In the data rows, the value 500 means zero.
Here are some points:
[456 449 419 435 428 410 407 408 399 383 390 373 387 386 383 409 404 469
 576 705 839 870 864 744]
[461 451 439 423 416 403 407 399 396 398 392 385 388 384 375 376 379 387
 425 524 729 908 847 651]
[458 445 435 419 419 403 408 400 396 397 391 396 422 481 574 665 687 626
 537 460 423 421 424 440]
[458 449 440 428 427 436 484 542 611 703 764 778 750 676 584 499 451 420
 412 402 410 414 423 445]
[464 476 441 436 405 420 399 419 445 482 567 650 707 684 585 520 455 430
 402 390 418 413 424 444]
[467 443 432 426 417 412 408 404 393 391 387 387 386 381 380 380 418 485
 605 740 878 959 937 843]
[440 434 441 438 405 409 423 533 648 713 807 767 671 544 460 420 372 371
 391 381 391 406 421 426]
[458 448 434 423 409 404 409 395 380 392 395 402 381 372 378 379 388 381
 435 502 640 829 935 905]
[465 444 435 425 417 408 404 403 394 394 383 382 385 377 375 377 389 407
 444 522 645 821 974 999]
[459 455 413 437 422 422 439 477 538 583 632 611 567 511 451 417 379 394
 400 413 417 405 457 449]
[448 497 442 428 424 437 405 395 383 397 399 410 370 378 412 409 405 465
 483 606 746 811 866 805]
[450 447 448 427 440 422 460 512 595 714 843 940 955 916 808 729 571 505
 427 422 395 405 441 405]
[459 447 439 425 415 405 408 399 396 393 396 382 383 382 377 374 387 423
 525 703 834 798 646 528]
[451 449 438 417 416 416 408 393 405 395 386 382 393 375 389 389 383 383
 397 422 497 655 853 929]
[464 446 436 422 415 404 419 425 463 525 612 697 758 758 702 615 528 468
 437 414 407 409 425 446]
[476 493 517 578 567 608 574 547 473 466 406 423 419 417 361 372 420 389
 360 375 420 438 417 434]
[454 461 467 498 579 740 894 990 915 765 603 477 420 393 373 374 389 385
 380 392 405 419 425 438]
[462 445 436 425 413 400 409 404 394 396 388 382 383 384 374 380 398 440
 526 641 777 875 909 852]
[477 453 422 423 397 411 418 423 415 488 554 645 734 753 696 617 510 466
 419 406 398 407 421 432]
[459 444 436 426 419 419 448 509 597 712 820 883 884 804 683 563 478 431
 414 411 409 411 421 442]
[473 395 444 446 407 440 342 403 420 446 510 501 596 734 858 902 915 850
 719 645 555 485 459 469]
[486 517 597 731 866 900 828 665 512 456 403 392 379 385 373 376 386 388
 395 396 411 402 427 441]
[462 443 440 426 421 406 402 402 396 391 393 388 383 379 376 373 387 425
 525 692 880 965 868 694]
[453 468 435 430 394 406 381 405 389 394 399 383 390 405 417 460 581 711
 808 864 832 710 580 500]
[460 446 424 432 433 393 444 437 415 414 437 547 675 834 914 990 975 881
 753 617 519 482 438 439]
[361 483 502 563 863 999 978 762 578 442 388 372 434 357 452 426 427 423
 393 373 409 331 385 458]
[456 450 434 418 423 401 409 416 473 584 646 572 454 398 381 376 383 386
 401 399 407 408 421 439]
[469 447 436 423 408 406 415 410 406 428 457 514 595 715 832 933 992 974
 906 792 682 574 516 490]
[460 445 435 436 406 404 405 396 395 391 388 386 381 387 376 377 404 451
 534 659 791 907 918 843]
[842 877 792 709 630 561 489 471 419 420 405 390 382 382 391 388 374 397
 375 404 418 428 440 442]
[473 449 429 407 400 411 470 627 804 876 715 514 418 384 383 381 374 390
 398 405 401 413 431 437]
[471 469 477 416 425 404 418 424 413 430 453 525 611 759 874 948 999 985
 907 806 685 565 533 478]
[460 445 434 422 415 401 405 397 396 397 393 389 385 384 378 375 380 385
 412 466 579 751 898 892]
[454 470 512 588 604 523 446 402 392 391 389 397 385 381 378 382 385 388
 396 407 407 404 421 442]
[462 435 417 443 422 414 408 404 395 395 399 372 367 389 375 376 462 640
 832 833 615 460 424 442]
[463 446 440 430 412 405 395 409 397 389 395 383 398 391 389 423 510 635
 801 938 997 949 825 693]
[468 448 437 412 414 406 436 505 648 804 907 922 788 615 476 437 397 413
 417 412 394 425 427 433]
[727 742 718 684 629 567 520 466 437 416 402 389 391 383 380 369 379 387
 396 404 407 412 431 442]
[736 783 802 788 742 678 603 536 482 440 415 392 387 377 379 370 379 382
 399 403 405 412 422 441]
Here are 24 more points, each followed by its number:
[443 456 447 438 426 422 419 438 488 534 638 744 726 676 577 490 442 396
 416 407 431 431 437 451] 0
[461 470 442 428 424 438 446 543 632 676 693 696 616 505 394 422 388 438
 414 387 405 444 432 437] 1
[468 428 424 415 412 424 413 425 508 538 600 627 623 581 544 467 431 400
 404 391 422 411 408 429] 2
[461 451 434 422 410 401 413 431 469 555 663 732 721 626 513 430 395 389
 395 403 401 413 422 444] 3
[463 533 563 803 915 856 610 461 411 390 419 387 419 423 425 353 370 365
 392 419 460 427 502 436] 4
[469 446 426 423 419 404 416 397 398 396 397 389 398 409 443 514 632 778
 909 999 993 928 813 706] 5
[462 428 429 462 400 445 436 451 464 570 626 688 778 761 707 666 575 500
 454 423 406 415 412 439] 6
[459 471 473 437 425 461 399 420 486 497 581 630 639 633 613 511 456 404
 417 447 383 432 352 462] 7
[452 454 454 412 412 371 448 539 609 699 634 504 409 356 371 376 386 388
 371 376 380 429 445 456] 8
[402 480 461 465 414 406 501 507 666 748 821 780 756 664 619 479 386 332
 356 368 416 392 465 502] 9
[435 489 606 779 955 969 853 644 474 436 396 372 428 455 436 363 406 350
 446 425 415 424 431 424] 10
[451 477 509 415 449 397 403 410 429 377 380 371 386 407 418 328 405 370
 443 568 662 767 829 739] 11
[446 442 438 429 468 399 421 413 449 468 567 652 712 745 719 636 560 504
 436 430 407 429 414 393] 12
[460 452 456 480 530 586 642 656 613 552 480 435 400 386 380 374 381 383
 401 401 407 415 422 446] 13
[455 439 419 443 394 401 392 391 379 409 373 409 420 410 372 374 436 450
 543 655 791 858 845 767] 14
[489 458 402 386 382 405 413 450 371 382 392 369 401 387 404 431 358 497
 635 832 854 679 540 444] 15
[460 461 444 449 444 397 440 520 646 890 957 910 711 488 418 363 371 400
 388 400 430 417 439 476] 16
[687 669 614 564 485 444 434 405 402 396 382 391 376 378 383 386 376 386
 396 417 397 402 431 449] 17
[466 463 441 431 435 399 415 405 400 429 429 496 562 651 782 884 963 996
 936 842 735 615 543 518] 18
[504 518 562 632 654 691 688 644 572 536 453 440 419 410 376 375 393 388
 392 395 411 419 426 440] 19
[648 628 607 587 518 471 436 420 410 405 381 387 379 384 368 378 386 390
 400 410 406 408 425 451] 20
[465 445 429 431 420 449 404 402 408 382 394 384 385 384 385 389 464 581
 753 901 921 835 654 546] 21
[464 445 440 431 439 467 533 600 653 652 599 520 457 408 383 374 379 388
 399 405 407 409 422 443] 22
[450 432 442 453 466 521 554 628 606 504 462 420 396 383 367 398 378 389
 399 388 388 410 408 409] 23
Which of these numbered points is nearest to each point below, ignoring the 3 directions in which the first points spread most? Its number follows each.
[459 447 439 458 478 554 682 825 956 999 976 864 711 571 465 407 399 384
 400 399 409 413 421 444] > 5
[489 504 533 577 622 653 666 636 589 528 473 427 409 392 378 379 380 382
 400 399 406 412 418 444] > 19
[488 442 404 404 421 413 448 367 417 395 413 383 390 398 376 439 503 604
 683 813 844 905 907 833] > 18
[460 445 441 419 414 419 488 619 817 991 989 811 608 461 398 382 377 378
 402 403 405 412 426 449] > 16
[465 444 435 422 418 403 402 402 398 394 386 396 393 394 403 452 519 619
 709 767 773 738 667 598] > 1
[451 452 438 434 432 399 411 403 392 415 442 537 646 715 692 598 462 423
 385 400 401 398 438 428] > 12
[456 457 455 470 513 577 641 661 629 558 483 426 401 386 378 376 377 385
 397 402 401 407 419 446] > 13
[649 702 755 786 786 753 704 636 560 503 457 419 402 388 379 376 377 383
 400 402 405 410 420 446] > 9
[497 562 675 845 975 985 874 693 537 447 407 388 392 381 376 373 379 386
 396 401 404 407 424 445] > 10
[490 444 407 409 439 493 617 604 620 501 443 383 387 387 357 368 403 421
 422 429 393 410 415 448] > 23
[464 444 433 423 417 405 407 404 399 396 389 382 389 389 403 443 540 676
 821 907 897 798 677 575] > 21
[458 445 438 426 414 408 410 400 396 397 388 388 384 377 378 375 400 459
 602 775 844 730 569 486] > 15
[463 446 435 425 427 434 471 514 581 654 717 754 762 714 644 566 502 454
 433 420 412 411 423 444] > 14
[458 449 437 423 413 403 410 410 439 521 626 699 674 561 450 393 385 388
 397 401 404 409 422 444] > 3
[464 443 436 425 416 405 411 400 401 393 389 388 395 426 535 760 967 984
 811 591 462 426 430 443] > 8
[619 638 644 631 603 557 517 477 444 424 400 390 389 379 374 373 377 386
 396 398 409 409 425 440] > 20
[454 438 454 416 418 396 382 400 513 653 929 937 714 529 407 422 373 403
 418 397 404 392 423 401] > 16
[640 635 617 584 536 483 463 431 414 402 394 384 388 383 372 372 381 381
 394 400 405 410 424 445] > 20
[458 433 424 413 414 410 406 385 415 394 422 449 565 674 842 936 980 903
 772 633 526 465 426 444] > 11
[472 446 438 425 421 402 412 410 406 412 385 394 392 369 392 454 605 817
 956 913 747 557 472 463] > 21
[547 652 822 966 982 852 675 519 435 404 394 388 382 378 373 375 379 386
 398 404 407 410 427 440] > 4
[465 449 429 430 404 403 437 481 595 673 621 500 418 387 380 380 374 387
 399 409 397 409 427 449] > 8
[433 430 426 402 407 401 405 392 321 380 391 430 360 378 384 365 511 629
 833 803 655 536 419 413] > 15
[482 543 674 827 910 805 640 494 428 390 390 388 384 382 378 370 383 388
 398 400 409 412 419 436] > 4
[479 430 446 449 482 545 588 623 614 510 446 405 395 366 379 371 385 370
 383 367 407 421 408 434] > 23
[426 543 626 730 985 999 966 716 554 433 429 462 361 386 421 435 423 456
 392 433 458 357 406 438] > 10
[462 449 434 424 416 404 405 402 393 390 393 383 386 387 436 627 916 966
 734 500 422 411 425 445] > 8
[498 588 747 855 999 999 943 823 689 521 455 459 389 423 419 417 392 425
 401 422 439 374 395 443] > 10
[461 460 440 423 418 404 408 407 393 401 392 384 383 386 394 413 425 481
 515 581 629 650 664 641] > 2
[471 464 448 402 408 314 433 425 346 490 482 523 556 679 836 955 999 979
 834 707 621 531 548 501] > 18
[462 447 435 426 416 408 410 413 413 422 448 479 523 574 598 622 616 597
 566 526 495 460 453 463] > 2
[484 449 435 424 454 526 640 792 913 995 981 901 779 613 515 449 394 408
 400 396 393 419 417 429] > 5
[463 430 450 429 419 377 371 416 432 466 541 667 812 962 999 999 890 776
 653 545 473 443 416 446] > 6
[445 459 456 430 398 404 411 483 541 667 759 736 640 541 435 429 400 395
 346 375 399 414 431 420] > 1
[459 462 449 431 406 427 449 536 690 821 873 787 649 502 390 383 379 399
 403 394 412 417 423 445] > 16
[459 449 451 480 579 743 906 940 824 628 493 417 386 377 377 374 376 385
 406 404 408 412 424 439] > 13
[469 445 432 418 412 407 415 394 404 405 415 446 535 655 802 933 984 913
 774 622 504 448 436 447] > 11
[449 452 430 452 418 429 432 416 467 510 575 731 827 942 999 970 919 797
 708 597 515 494 433 464] > 6
[744 715 657 566 495 441 421 408 394 395 386 384 390 385 378 372 375 382
 403 405 406 414 424 444] > 17
[436 433 414 426 396 411 390 397 393 377 390 392 401 376 403 413 428 492
 605 644 784 801 762 703] > 14
[461 420 431 450 401 434 380 448 454 404 464 496 588 715 857 970 995 957
 850 711 595 527 479 438] > 19
[408 474 448 458 410 375 416 374 430 426 459 466 584 697 875 933 944 909
 853 737 647 531 522 524] > 9
[462 439 435 427 413 406 400 397 388 399 382 394 377 389 375 373 393 429
 541 699 814 792 659 541] > 15
[490 500 533 578 644 738 838 914 962 927 858 765 650 542 482 416 406 390
 406 415 389 421 396 452] > 5
[462 436 448 428 411 409 385 396 404 387 395 388 357 395 464 612 778 773
 630 460 440 404 431 424] > 8
[434 432 450 421 413 422 369 380 386 374 391 398 378 408 393 405 515 770
 999 961 655 475 406 438] > 21
[554 618 710 853 954 999 986 860 722 580 499 438 396 377 378 383 383 369
 401 431 396 445 434 424] > 10
[748 732 678 541 470 436 359 384 410 373 353 425 378 380 355 429 386 459
 461 403 402 465 432 380] > 17
[463 451 432 433 444 495 605 678 657 554 454 402 391 382 380 374 383 385
 392 402 409 412 420 446] > 23
[663 761 716 778 739 736 652 579 549 462 477 412 426 437 431 368 374 348
 392 441 448 441 502 416] > 9
[462 443 434 423 411 406 410 408 421 447 498 570 677 802 913 980 999 950
 854 729 621 531 482 472] > 19
[476 516 597 725 869 972 970 852 700 543 453 425 390 376 367 360 377 367
 411 402 418 428 432 451] > 10
[453 461 449 417 424 392 412 400 374 411 397 405 455 560 722 900 964 891
 727 565 472 447 429 442] > 8
[458 444 434 428 412 404 408 416 445 517 631 707 689 577 467 406 389 388
 400 403 405 412 423 443] > 3
[480 417 447 451 394 409 365 399 415 474 509 640 710 890 949 994 973 882
 785 649 577 477 455 456] > 6
[471 433 438 433 398 422 384 402 400 405 384 385 389 417 421 486 550 686
 823 960 999 999 930 837] > 5
[594 695 831 963 999 991 892 729 593 489 433 397 389 378 372 376 376 388
 398 399 406 410 416 442] > 10
[439 464 456 422 430 431 429 443 512 578 681 757 719 681 614 541 482 454
 393 410 437 387 418 441] > 0
[449 452 440 421 413 398 392 426 414 411 493 592 704 729 689 572 500 422
 399 417 396 422 417 438] > 12
[461 447 436 432 432 456 521 588 630 624 554 480 424 396 378 373 381 384
 399 402 409 415 422 442] > 22
[460 448 424 423 412 406 401 397 397 392 394 379 397 388 390 380 415 482
 609 755 828 776 662 553] > 21
[475 453 428 404 418 479 613 806 914 912 757 572 459 402 388 391 369 400
 397 400 398 414 427 440] > 22
[463 477 442 445 473 548 659 808 941 999 987 866 713 578 481 424 391 398
 380 402 421 422 436 447] > 5
[615 624 623 608 571 532 497 460 429 419 396 396 392 388 374 374 384 385
 391 400 399 414 421 437] > 20
[476 460 482 527 612 727 864 952 978 898 768 631 535 451 403 390 382 385
 396 397 404 414 424 441] > 5
[461 449 434 424 411 420 428 460 514 580 656 716 742 731 665 582 507 450
 434 417 418 411 431 444] > 6
[613 703 816 907 942 899 824 697 579 494 440 405 390 378 375 377 377 387
 399 402 404 413 424 438] > 9
[534 613 772 863 883 806 638 503 472 347 431 407 341 374 364 401 376 419
 440 397 412 401 427 410] > 4
